[[140 114 150 139]
 [113 137 111 106]
 [138 152 107 130]
 [105 144 115 124]]
->
[140 137 107 124]

[[102 126]
 [116 126]]
->
[102 126]

[[142 144 136]
 [132 125 100]]
->
[142 125]

[[118 139 127 150 135]
 [130 147 113 121 126]
 [125 147 144 126 116]
 [123 124 107 136 149]]
->
[118 147 144 136]

[[133 134 141 133]
 [132 144 152 135]
 [144 149 146 157]]
->
[133 144 146]

[[112 126 121 146]
 [119 151 101 139]
 [108 156 110 110]
 [136 112 151 139]]
->
[112 151 110 139]
---
[[134 129 142]
 [134 126 138]
 [157 153 131]
 [130 140  99]]
->
[142 126 157]

[[116 122 119 115]
 [117 136 139 131]
 [123 123 115 127]
 [114 109 109 103]
 [134 120 127 128]]
->
[115 139 123 114]

[[103 130 114 122]
 [130 135 128 131]
 [111 109 120 127]
 [137 139 150 149]
 [105 136 119 132]]
->
[122 128 109 137]

[[128 158 123 130]
 [127 138 134 134]
 [128 148 130 122]]
->
[130 134 148]

[[122 125]
 [130 130]
 [120 150]
 [127 124]]
->
[125 130]

[[131 114 128]
 [132 107 129]
 [132 101 128]]
->
[128 107 132]

[[123 127 156 126]
 [127 124 148 112]
 [120 135 138 133]
 [141 120 148 127]]
->
[126 148 135 141]
---
[[122 127 119 126 116 116 122 133 119 127 113 114 118 128 116]
 [118 121 111 120 114 116 106 129 114 116 104 109 112 119 109]]
->
[[118 121 111 120 114 116 106 129 114 116 104 109 112 119 109]
 [122 127 119 126 116 116 122 133 119 127 113 114 118 128 116]]

[[114 123 118 105 124 157 121 129]
 [121 139 142 146 149 123 131 130]
 [116 135 118 124 126 128 128 128]]
->
[[114 123 118 105 124 157 121 129]
 [116 135 118 124 126 128 128 128]
 [121 139 142 146 149 123 131 130]]

[[118 124 129 125 121 113 124 120 134 125 141 127]
 [108 118 131 135 142 123 150 132 139 130 130 121]]
->
[[108 118 131 135 142 123 150 132 139 130 130 121]
 [118 124 129 125 121 113 124 120 134 125 141 127]]

[[122 114 128 144 134 126 123 124 147 118 115 135 116 117 110 144]
 [111 112 118 131 125 122 139 145 128 147 114 156 117 118 108 134]]
->
[[111 112 118 131 125 122 139 145 128 147 114 156 117 118 108 134]
 [122 114 128 144 134 126 123 124 147 118 115 135 116 117 110 144]]

[[131 142 127 154 152 114 117 143 111 130 133 117]
 [108 113 145 146 124 143 150 146 121 118 135 148]]
->
[[108 113 145 146 124 143 150 146 121 118 135 148]
 [131 142 127 154 152 114 117 143 111 130 133 117]]

[[147 132 134]
 [113 126  99]]
->
[[113 126  99]
 [147 132 134]]
---
[[142 112 151 126 103]
 [120 140 118 117 133]
 [134 130 133 117 137]
 [125 130 121 139 130]
 [120 137 135 121 120]]
->
[[120 140 118 117 133]
 [125 130 121 139 130]
 [134 130 133 117 137]
 [120 137 135 121 120]
 [142 112 151 126 103]]

[[128 110 139 116 120 110 120 141 124 122]
 [121 129 138 120 139 115 135 106 129 118]
 [137 124 149 130 139 126 128 126 116 128]
 [146 133 143 124 118 131 117 120 119 122]
 [134 140 126 122 129 125 127 121 135 111]
 [127 127 113 118 145 132 110 130 140 109]
 [128 118 144 122 133 141 118 127 143 129]
 [117 119 129 142 133 133 110 137 123 122]
 [131 125 145 134 120 136 129 126 129 142]]
->
[[127 127 113 118 145 132 110 130 140 109]
 [134 140 126 122 129 125 127 121 135 111]
 [117 119 129 142 133 133 110 137 123 122]
 [121 129 138 120 139 115 135 106 129 118]
 [128 110 139 116 120 110 120 141 124 122]
 [146 133 143 124 118 131 117 120 119 122]
 [128 118 144 122 133 141 118 127 143 129]
 [131 125 145 134 120 136 129 126 129 142]
 [137 124 149 130 139 126 128 126 116 128]]

[[133 138 134 133 129 140 128 131 141 117 136 132 138 128 126]
 [101 149 136 139 132 149 114 102 152 125 101 121 119 141 130]
 [143 130 122 126 152 116 138 146 124 154 118 104 110 152 113]]
->
[[143 130 122 126 152 116 138 146 124 154 118 104 110 152 113]
 [133 138 134 133 129 140 128 131 141 117 136 132 138 128 126]
 [101 149 136 139 132 149 114 102 152 125 101 121 119 141 130]]

[[121 120 137 138 127 136  99 120 128 123 141]
 [102 132 133 135 127 151 126 117 105 102 135]]
->
[[102 132 133 135 127 151 126 117 105 102 135]
 [121 120 137 138 127 136  99 120 128 123 141]]

[[149 127 124 115]
 [134 153 152 122]
 [113 137 139 120]
 [133 127 128  99]]
->
[[149 127 124 115]
 [133 127 128  99]
 [113 137 139 120]
 [134 153 152 122]]

[[134 125 147 123 124 119 139 133 133 126 134 113 125]
 [132 135 135 123 128 127 144 128 125 126 131 116 139]
 [129 128 129 128 121 129 132 129 124 126 127 118 133]
 [137 125 143 118 127 105 132 126 118 134 109 116 133]
 [138 117 122 119 128 104 129 127 153 127 125 142 141]
 [126 119 127 125 125 114 135 136 128 126 129 123 120]]
->
[[138 117 122 119 128 104 129 127 153 127 125 142 141]
 [126 119 127 125 125 114 135 136 128 126 129 123 120]
 [129 128 129 128 121 129 132 129 124 126 127 118 133]
 [132 135 135 123 128 127 144 128 125 126 131 116 139]
 [137 125 143 118 127 105 132 126 118 134 109 116 133]
 [134 125 147 123 124 119 139 133 133 126 134 113 125]]
